In the rows, zero is written as 128.
Rotation paths and how fast each direction turns (degrees per step)
Each turn is a multiple of 5 degrees from 10 to 175, or 0.
Each row of a path follows its step; steps can be skipped.
path 1
step 0: [131 136 123 117 138 128 128 136 128 129 129 126 113 144 127 132 128 118
 137 131 124 127 130 117 126 127 131 122 136 113 116 118 140 126 131 136
 130 117 125 130 118 144 131 125 134 134 129]
step 4: [130 119 111 128 140 127 132 130 120 112 126 130 136 131 117 137 128 136
 117 131 127 130 136 133 127 117 129 126 117 129 124 119 123 130 127 138
 126 133 136 130 118 125 131 127 109 136 126]
step 5: [127 133 126 114 130 127 117 121 117 123 136 130 130 126 118 128 118 130
 116 122 126 114 119 123 130 129 122 123 129 142 117 115 123 122 128 134
 132 138 141 126 127 127 125 139 125 118 116]
step 7: [122 126 140 117 124 127 119 131 134 136 137 133 135 128 125 117 127 122
 136 124 132 134 128 130 122 125 119 133 125 114 118 116 139 138 128 137
 132 133 139 124 127 131 129 136 122 112 116]
step 9: [123 115 131 114 130 121 126 141 134 123 134 128 123 115 129 128 125 114
 127 122 128 126 135 123 117 122 127 130 136 116 125 145 131 131 136 124
 127 120 139 137 139 122 128 135 122 126 122]
step 12: [134 133 115 137 138 123 121 123 130 115 125 131 125 134 139 135 135 138
 128 127 120 130 125 127 111 134 135 121 117 122 125 123 129 121 124 115
 133 135 141 118 129 131 130 134 117 131 121]
step 15: [129 143 125 116 121 119 125 128 121 125 131 133 133 119 125 121 125 120
 131 122 131 126 132 124 137 119 125 129 121 110 128 131 133 146 129 123
 118 138 132 136 122 133 122 122 110 129 131]
step 16: [117 127 122 120 127 125 132 129 117 131 132 129 123 126 129 120 120 132
 122 128 128 121 120 139 150 135 141 127 124 109 136 130 126 130 138 129
 128 133 142 124 139 125 132 133 129 133 123]
step 17: [126 129 112 122 127 117 130 131 127 120 139 140 121 118 123 132 121 128
 134 129 128 130 136 124 140 128 120 126 132 112 120 136 141 112 131 136
 128 125 135 137 124 127 124 119 135 134 124]
Speeds:
[130 129 133 127 126 130 128 126 129 128 129 129 126 129 128 129 129 128
 122 132 130 130 125 128 129 131 127 128 127 128 129 129 129 128 128 127
 129 127 131 130 131 128 128 131 127 125 126] => 170
[128 123 127 129 124 127 126 125 129 127 129 131 126 130 129 124 128 125
 128 128 129 128 130 129 128 129 131 128 129 128 129 129 127 129 130 129
 125 125 130 131 127 131 129 125 131 129 126] => 45
[129 128 126 126 128 128 129 128 128 127 128 131 128 127 125 128 130 126
 125 125 126 128 129 126 127 128 124 127 127 126 130 126 131 130 130 130
 129 125 122 130 128 128 124 126 127 127 128] => 170
[128 128 129 128 128 124 133 127 130 130 126 127 124 130 130 128 130 130
 130 129 126 126 130 128 127 127 128 127 128 130 125 132 130 128 130 131
 128 125 128 126 130 128 125 130 126 129 128] => 40
path 2
step 0: [127 132 121 126 118 129 131 121 138 130 113 126 133 120 137 127 134 138
 138 136 121 126 122 126 132 127 129 128 136 125 124 125 125 131 119 129
 129 130 128 115 134 122 125 138 123 123 124]
step 3: [128 126 133 126 128 126 137 124 130 115 134 126 127 137 133 122 135 121
 130 124 124 109 140 123 133 130 131 129 133 136 130 131 131 115 122 128
 131 122 122 133 133 138 127 123 126 126 124]
step 5: [125 131 117 131 126 125 134 124 130 129 130 136 131 124 142 141 132 130
 127 139 128 133 129 121 130 122 139 136 123 135 128 131 123 127 134 130
 123 125 131 124 133 115 124 121 139 127 140]
step 6: [122 122 132 134 128 135 133 133 128 133 122 139 127 129 130 122 119 138
 133 133 141 129 134 138 127 124 126 130 139 130 133 132 127 124 123 129
 127 133 121 136 119 123 138 137 137 136 128]
step 7: [127 128 144 133 132 123 137 127 119 140 133 129 131 131 118 130 134 136
 130 120 123 137 125 134 137 123 119 136 122 118 127 132 127 131 129 125
 133 126 136 126 135 125 127 133 125 121 127]
step 10: [124 141 126 124 125 135 124 125 117 125 140 127 120 138 129 130 130 127
 121 121 130 138 121 117 122 129 137 127 132 139 129 133 129 119 129 131
 125 127 131 116 123 121 125 129 125 132 130]
step 13: [126 123 125 132 128 122 126 125 130 140 130 123 117 121 138 131 122 129
 127 117 124 122 133 137 125 123 128 114 139 125 121 121 131 132 133 119
 128 135 135 125 129 121 130 118 134 125 128]
step 15: [139 126 134 127 125 124 130 137 126 124 132 122 123 137 134 127 124 121
 111 129 128 135 126 130 118 126 137 140 125 121 136 130 137 122 128 129
 138 139 132 134 128 132 129 128 120 128 127]
step 17: [122 130 128 126 137 127 138 120 131 132 127 133 128 119 120 119 116 132
 131 138 136 123 128 119 124 137 129 131 120 130 123 130 126 121 135 130
 128 133 123 132 116 123 133 133 126 138 135]
Speeds:
[129 125 127 130 127 129 129 130 128 129 127 130 128 129 124 126 125 127
 129 127 130 125 129 126 128 133 128 129 126 127 130 127 125 130 127 127
 130 126 124 130 127 129 130 131 127 126 128] => 135
[131 128 127 126 129 130 127 127 130 128 126 128 127 131 128 125 129 131
 125 127 126 127 126 125 126 127 129 129 126 130 130 128 125 126 132 128
 129 127 126 126 129 132 129 126 131 130 129] => 60
[130 128 128 129 127 131 127 128 127 126 129 128 128 125 130 131 128 129
 130 129 130 127 126 127 124 127 131 125 130 125 132 130 127 129 131 129
 127 129 126 126 128 126 124 129 129 125 129] => 80
[130 130 132 128 127 130 129 126 123 129 129 129 125 128 129 132 127 128
 129 127 128 129 127 130 128 128 127 129 129 130 131 125 128 124 126 127
 127 125 128 131 126 131 128 131 130 129 129] => 90
[130 130 125 130 128 128 127 130 127 127 126 129 125 126 125 131 130 126
 130 128 128 128 128 128 126 126 126 129 129 127 126 130 129 130 129 126
 132 129 127 129 126 128 131 127 131 129 122] => 155
path 3
step 1: [120 127 133 128 128 130 139 135 134 130 115 122 129 128 135 115 122 125
 116 120 115 135 122 119 128 133 126 132 130 113 136 131 134 135 131 131
 129 121 131 122 131 119 134 135 129 134 135]
step 5: [125 125 128 123 138 135 126 122 131 136 131 122 131 136 134 129 119 116
 122 124 126 134 134 125 136 131 123 130 127 125 125 130 137 127 141 124
 125 109 124 121 131 125 134 135 140 116 135]
step 6: [122 127 122 123 129 136 131 129 128 125 139 126 126 122 131 134 131 126
 124 116 127 134 120 140 129 130 123 134 131 123 139 135 132 126 120 120
 124 127 141 135 140 130 139 138 127 136 142]
step 8: [126 135 132 143 141 123 130 137 121 126 137 125 117 125 139 128 122 127
 114 122 127 130 135 127 131 133 126 133 125 131 142 127 132 130 125 126
 125 124 118 137 125 122 138 130 117 124 124]
step 11: [119 125 133 132 132 139 141 128 117 115 126 128 129 133 130 129 128 129
 123 126 127 121 123 124 132 127 126 116 130 117 128 132 141 136 135 139
 132 126 132 134 136 120 139 141 132 125 132]
step 13: [114 120 123 121 138 123 127 127 127 129 132 119 120 130 125 117 129 133
 127 127 124 137 122 123 137 126 115 138 121 129 138 127 132 126 138 126
 129 112 124 121 130 121 137 134 131 128 130]
step 14: [129 116 125 134 127 139 122 133 125 121 133 119 122 123 145 127 124 124
 127 109 135 139 126 137 125 135 129 135 126 134 126 127 135 134 124 130
 121 124 138 125 137 126 132 128 130 126 134]
step 16: [120 134 130 135 131 129 129 140 119 132 130 131 127 128 132 125 120 121
 129 124 121 126 135 131 130 128 129 128 124 120 142 134 136 130 111 125
 131 121 129 136 134 123 145 129 125 145 128]
step 17: [124 124 138 126 134 128 136 127 123 124 121 126 112 126 135 128 134 128
 133 133 129 129 138 127 134 140 129 131 118 119 129 129 135 129 130 117
 123 111 124 133 124 119 128 130 141 120 130]
Speeds:
[129 127 126 125 128 127 124 129 131 128 129 128 123 125 130 124 128 127
 129 126 128 131 129 125 130 129 128 128 130 128 126 126 126 129 130 128
 128 129 126 126 128 130 130 128 129 125 126] => 80
[128 125 128 127 127 127 129 130 125 129 128 131 126 127 127 129 131 133
 132 127 130 129 128 132 129 127 128 128 128 128 127 127 125 132 130 126
 125 127 130 127 131 127 127 128 127 128 129] => 100
[128 131 127 129 128 130 129 128 127 127 127 127 125 131 130 128 127 128
 130 131 126 130 131 126 131 123 127 130 125 129 128 128 129 129 128 125
 126 127 128 126 123 127 128 126 124 128 129] => 85
[128 129 128 128 124 127 130 127 126 125 127 131 126 126 128 128 127 128
 126 130 129 124 127 126 130 128 125 126 128 124 124 127 129 127 128 131
 128 127 125 124 127 127 126 131 127 129 128] => 45
path 4
step 0: [138 126 134 125 125 135 127 132 135 124 139 128 123 120 122 116 138 123
 130 124 135 133 111 124 120 121 131 132 152 128 135 122 133 129 120 128
 131 128 129 129 130 127 114 137 135 130 129]
step 2: [126 121 146 124 119 124 123 121 144 130 123 119 130 132 140 135 135 120
 127 127 135 138 124 140 133 131 128 122 132 135 135 124 129 127 123 135
 125 126 126 140 118 131 121 137 138 123 119]
step 3: [126 132 136 127 133 123 127 109 134 125 137 125 130 117 121 135 139 118
 122 122 131 122 120 135 126 129 132 119 138 137 128 116 133 132 126 131
 130 119 137 141 136 120 136 136 136 130 126]
step 4: [120 125 130 123 138 122 130 127 116 136 133 115 139 127 126 130 127 118
 130 117 132 121 111 139 132 137 136 121 133 129 123 130 141 126 134 130
 132 126 130 128 128 135 124 137 134 140 117]
step 5: [130 129 133 117 130 134 130 129 129 128 131 126 128 130 134 121 129 125
 125 122 139 126 119 138 122 124 143 145 146 133 133 136 133 131 128 124
 122 117 129 133 122 133 116 146 134 133 126]
step 6: [137 141 133 144 130 134 128 115 120 120 128 131 137 132 126 122 134 121
 133 124 130 120 121 132 137 122 137 138 133 134 129 123 141 123 128 125
 116 131 120 137 131 122 124 143 131 126 125]
step 8: [139 130 136 121 133 127 129 122 144 119 130 127 114 126 121 132 135 130
 134 133 141 121 121 138 132 126 135 127 146 120 126 119 132 133 127 131
 129 125 135 141 139 126 129 129 137 134 125]
step 15: [126 133 133 134 120 127 126 124 135 129 118 118 143 129 140 132 122 127
 136 120 125 141 122 140 125 137 121 135 147 129 135 121 133 126 124 133
 126 125 129 131 128 126 117 141 133 134 125]
step 17: [132 128 136 126 136 124 128 122 122 134 132 120 136 130 114 134 131 126
 134 124 141 127 119 141 135 125 124 123 133 129 127 134 148 130 134 145
 124 137 132 126 127 128 116 131 134 120 124]
Speeds:
[128 130 130 127 127 130 129 127 128 127 129 132 123 125 126 123 128 128
 130 128 130 127 127 130 127 130 127 129 128 131 128 127 127 127 130 128
 129 126 129 129 126 124 130 127 125 127 126] => 135
[130 127 129 126 126 127 129 129 131 129 133 126 130 126 128 126 131 128
 127 133 127 129 126 127 126 128 129 124 126 126 127 126 126 126 127 126
 129 129 125 128 126 127 128 128 127 127 129] => 35
[126 125 128 128 125 128 130 128 132 128 126 128 124 128 132 128 128 128
 127 130 128 128 128 128 129 127 128 128 131 128 124 131 129 129 127 125
 129 126 130 124 126 129 128 131 131 127 128] => 135
[130 130 128 124 129 126 128 127 130 131 129 131 127 128 131 127 128 127
 128 126 127 130 128 128 126 127 125 130 130 125 132 130 124 127 128 128
 128 127 132 131 129 131 127 130 128 126 130] => 140
